In the data rows, zero lies at 4.5, halfway between 4 and 5.
Here is a table of points, one per row:
[3 4 5 6 3 3 6 5]
[3 7 4 6 5 1 2 5]
[4 7 6 4 2 5 3 6]
[5 6 6 3 5 5 2 5]
[5 7 6 3 4 5 2 3]
[5 4 7 3 6 4 3 4]
[2 6 5 5 2 6 2 7]
[2 4 5 6 2 4 5 6]
[3 3 4 6 4 1 7 6]
[6 6 6 3 2 5 2 4]
[4 4 6 4 2 3 4 4]
[5 7 6 3 5 4 2 2]
[6 5 7 3 5 4 2 4]
[5 6 5 4 0 7 3 4]
[4 7 5 5 3 3 3 5]
[4 2 4 5 6 4 4 2]
[3 5 5 6 6 3 6 3]
[4 8 4 7 5 1 8 5]
[4 2 4 6 8 3 4 3]
[5 7 5 3 7 5 2 4]
[4 1 4 5 2 4 5 3]
[6 5 4 4 3 6 3 4]
[4 7 5 4 3 7 2 5]
[3 2 3 7 3 1 7 5]
[5 5 7 4 4 5 2 4]
[5 8 6 4 6 2 2 3]
[3 6 4 7 5 4 7 3]
[4 5 6 6 5 4 6 3]
[3 4 4 7 3 0 7 5]
[4 2 4 6 6 3 4 3]
[3 2 4 6 7 1 5 3]
[3 4 5 5 3 5 4 6]
[3 2 5 5 3 2 6 4]
[3 7 4 7 6 3 7 2]
[3 5 5 7 4 0 6 5]
[6 7 6 4 4 4 2 3]
[3 4 4 7 5 1 8 6]
[5 6 5 2 1 6 1 5]
[5 2 3 3 2 5 4 2]
[4 3 5 6 9 3 2 3]
[3 6 5 4 3 6 3 6]
[4 8 4 7 5 1 8 5]
[5 3 4 4 1 6 3 3]
[4 8 5 6 7 1 3 5]
[3 1 4 6 3 1 7 5]
[5 5 4 4 3 7 2 4]
[4 1 4 6 7 3 4 3]
[5 6 5 5 9 5 2 3]
[4 3 4 6 7 2 4 3]
[4 1 4 5 3 3 6 4]
[3 3 5 7 2 4 5 5]
[3 1 4 6 2 1 7 5]
[4 1 4 5 2 3 6 4]
[4 7 5 4 1 5 3 6]
[3 8 4 6 5 2 3 5]
[5 6 5 5 8 6 3 3]
[4 6 5 4 4 7 3 5]
[4 5 6 6 6 3 6 4]
[3 3 5 7 2 4 5 5]
[4 5 7 4 6 4 4 3]
[1 6 5 6 1 4 4 6]
[3 4 4 7 5 1 9 6]
[5 7 6 3 1 6 2 5]
[4 6 7 5 7 4 5 3]
[4 8 5 5 7 0 2 4]
[5 4 5 6 9 5 2 2]
[2 6 5 5 1 6 3 7]
[4 2 4 6 8 4 3 2]
[3 4 4 7 4 1 8 7]
[4 1 4 5 5 3 5 3]
[3 5 5 6 5 3 6 3]
[5 2 4 4 3 4 5 3]
[2 6 5 6 2 3 3 6]
[3 4 6 5 3 4 4 6]
[5 7 6 3 4 5 1 2]
[5 4 4 3 1 5 3 3]
[5 6 4 4 3 7 2 4]
[4 4 5 7 9 4 1 2]
[5 7 6 3 4 4 2 3]
[4 5 4 7 4 0 7 5]
[5 6 5 3 1 5 3 3]
[3 8 5 6 8 0 3 4]
[5 6 5 3 5 6 2 4]
[4 6 6 4 2 7 3 6]
[4 7 6 3 2 5 2 4]
[3 7 5 7 5 3 8 3]
[4 6 6 4 3 6 3 6]
[5 7 6 3 3 5 2 3]
[5 6 6 3 4 4 2 2]
[6 7 5 4 8 5 2 3]
[4 5 7 4 5 4 4 5]
[3 4 5 6 3 4 5 5]
[2 4 5 6 2 5 4 6]
[3 5 4 6 6 2 8 7]
[3 3 5 5 3 1 6 4]
[5 6 5 4 4 7 3 5]
[3 2 4 6 9 3 3 2]
[6 5 4 5 6 6 2 2]
[5 2 3 5 3 5 4 3]
[4 7 5 4 1 7 2 7]
[4 7 6 4 0 7 3 5]
[4 7 5 4 0 8 3 6]
[4 5 4 7 4 1 8 5]
[5 6 5 4 6 7 2 4]
[5 6 6 4 4 3 3 3]
[3 7 5 6 1 5 3 7]
[3 6 4 7 5 2 8 6]
[4 2 4 5 7 3 4 2]
[4 1 5 5 1 3 5 3]
[1 4 5 6 1 5 4 6]
[5 6 5 3 1 7 2 5]
[4 7 6 4 1 6 3 6]
[1 5 5 7 3 3 3 6]
[4 5 4 5 8 6 2 3]
[3 5 6 6 2 5 4 6]
[2 3 5 7 3 4 6 4]
[2 5 5 6 4 3 4 6]
[3 1 4 5 2 2 6 3]
[5 2 5 4 1 4 4 3]
[2 4 6 7 1 4 5 6]
[3 7 5 6 5 2 3 5]
[4 2 4 6 8 4 3 3]
[4 5 4 7 4 1 8 6]
[5 8 5 4 4 3 2 5]
[2 7 5 6 6 2 3 5]
[5 6 5 4 7 7 2 4]
[4 5 8 4 6 4 4 3]
[4 0 4 5 3 2 6 4]
[2 6 5 6 0 6 3 7]
[4 7 6 4 2 5 2 5]
[5 5 5 3 2 5 3 3]
[4 2 5 5 2 2 6 3]
[5 4 5 3 1 6 3 3]
[4 8 5 5 7 1 2 4]
[5 3 4 4 2 6 4 2]
[5 4 5 3 2 4 4 3]
[3 1 4 6 5 2 6 4]
[4 1 4 5 2 3 5 3]
[4 4 4 7 4 1 8 6]
[5 6 6 3 3 5 3 3]
[1 5 5 6 1 5 3 6]
[4 5 7 4 3 4 3 5]
[2 6 5 5 1 6 3 7]
[1 5 5 7 2 3 4 6]
[2 4 5 7 2 4 6 5]
[5 4 4 3 1 6 4 3]
[4 4 5 7 9 4 1 2]
[5 6 6 4 4 6 3 5]
[5 6 5 6 9 5 2 2]
[5 6 5 3 1 6 3 4]
[5 7 6 3 4 6 2 5]
[5 3 5 3 2 4 4 3]
[2 5 5 5 1 6 3 7]
[3 4 3 6 6 1 9 6]
[5 5 7 4 4 4 3 5]
[3 7 5 6 7 1 3 5]
[5 7 6 4 4 4 2 3]
[4 4 5 7 9 4 1 2]
[3 8 5 5 4 3 3 5]
[4 4 6 5 4 2 4 4]
[5 7 6 3 4 4 2 2]
[1 4 5 6 2 4 4 6]
These points spread out most along one direction. Where along it does each point below lie, from 0 to 9? The average falls between 4 and 5, and the first point above lies past it.
[4 3 5 6 9 3 2 2] 6
[5 3 4 4 6 6 3 3] 4
[5 2 4 4 1 5 5 2] 4
[5 6 6 3 0 7 2 5] 1
[4 1 5 4 2 4 5 3] 5
[4 2 4 6 2 2 6 4] 6
[5 5 7 4 6 4 5 3] 5
[4 1 3 5 4 3 6 3] 6
[4 5 7 4 4 4 3 5] 4
[5 3 4 4 4 6 3 2] 4
[3 5 6 6 5 3 6 4] 6
[4 7 5 7 5 0 7 4] 7
[3 2 5 4 2 2 5 3] 6
[3 4 4 7 4 1 9 6] 8
[3 2 4 7 3 1 7 5] 8
[4 0 4 5 3 4 5 3] 6
[3 2 4 6 3 1 7 5] 7
[5 7 6 4 4 4 2 3] 3
[4 6 5 4 3 6 3 6] 3
[6 7 5 4 7 6 3 4] 3
[3 4 5 7 4 3 6 4] 6
[4 7 5 4 1 7 2 6] 2
[6 5 5 4 1 5 4 3] 3
[5 3 4 4 1 5 4 3] 4
[5 3 3 5 4 6 4 3] 4
[3 6 5 5 1 7 3 7] 3
[4 4 6 5 3 2 5 4] 5
[4 7 5 5 2 4 3 6] 3
[4 6 6 6 4 1 4 4] 5
[5 6 5 2 1 5 3 3] 2
[4 5 5 6 5 0 5 4] 6
[2 4 6 7 4 3 4 6] 6
[4 6 5 7 5 0 8 5] 7
[4 5 6 6 4 0 5 4] 6
[6 7 6 5 7 2 2 3] 4
[5 6 5 4 4 7 2 4] 2
[5 3 4 4 1 6 4 3] 4
[5 8 6 4 5 3 2 4] 3
[3 6 5 5 2 7 3 6] 3
[5 5 6 4 4 4 3 3] 4
[4 2 4 5 7 3 5 3] 6
[5 5 4 4 3 7 3 3] 3
[4 7 5 5 2 5 3 7] 3
[4 1 5 6 2 2 6 4] 7
[5 6 6 2 2 5 2 4] 2
[4 8 5 5 6 2 2 4] 4
[5 2 4 4 1 4 5 3] 5
[5 7 6 3 5 4 2 3] 3
[5 2 4 4 3 5 4 3] 4
[3 2 3 7 4 1 7 6] 8
[3 7 5 5 1 6 3 7] 3
[3 7 5 6 6 2 3 5] 5
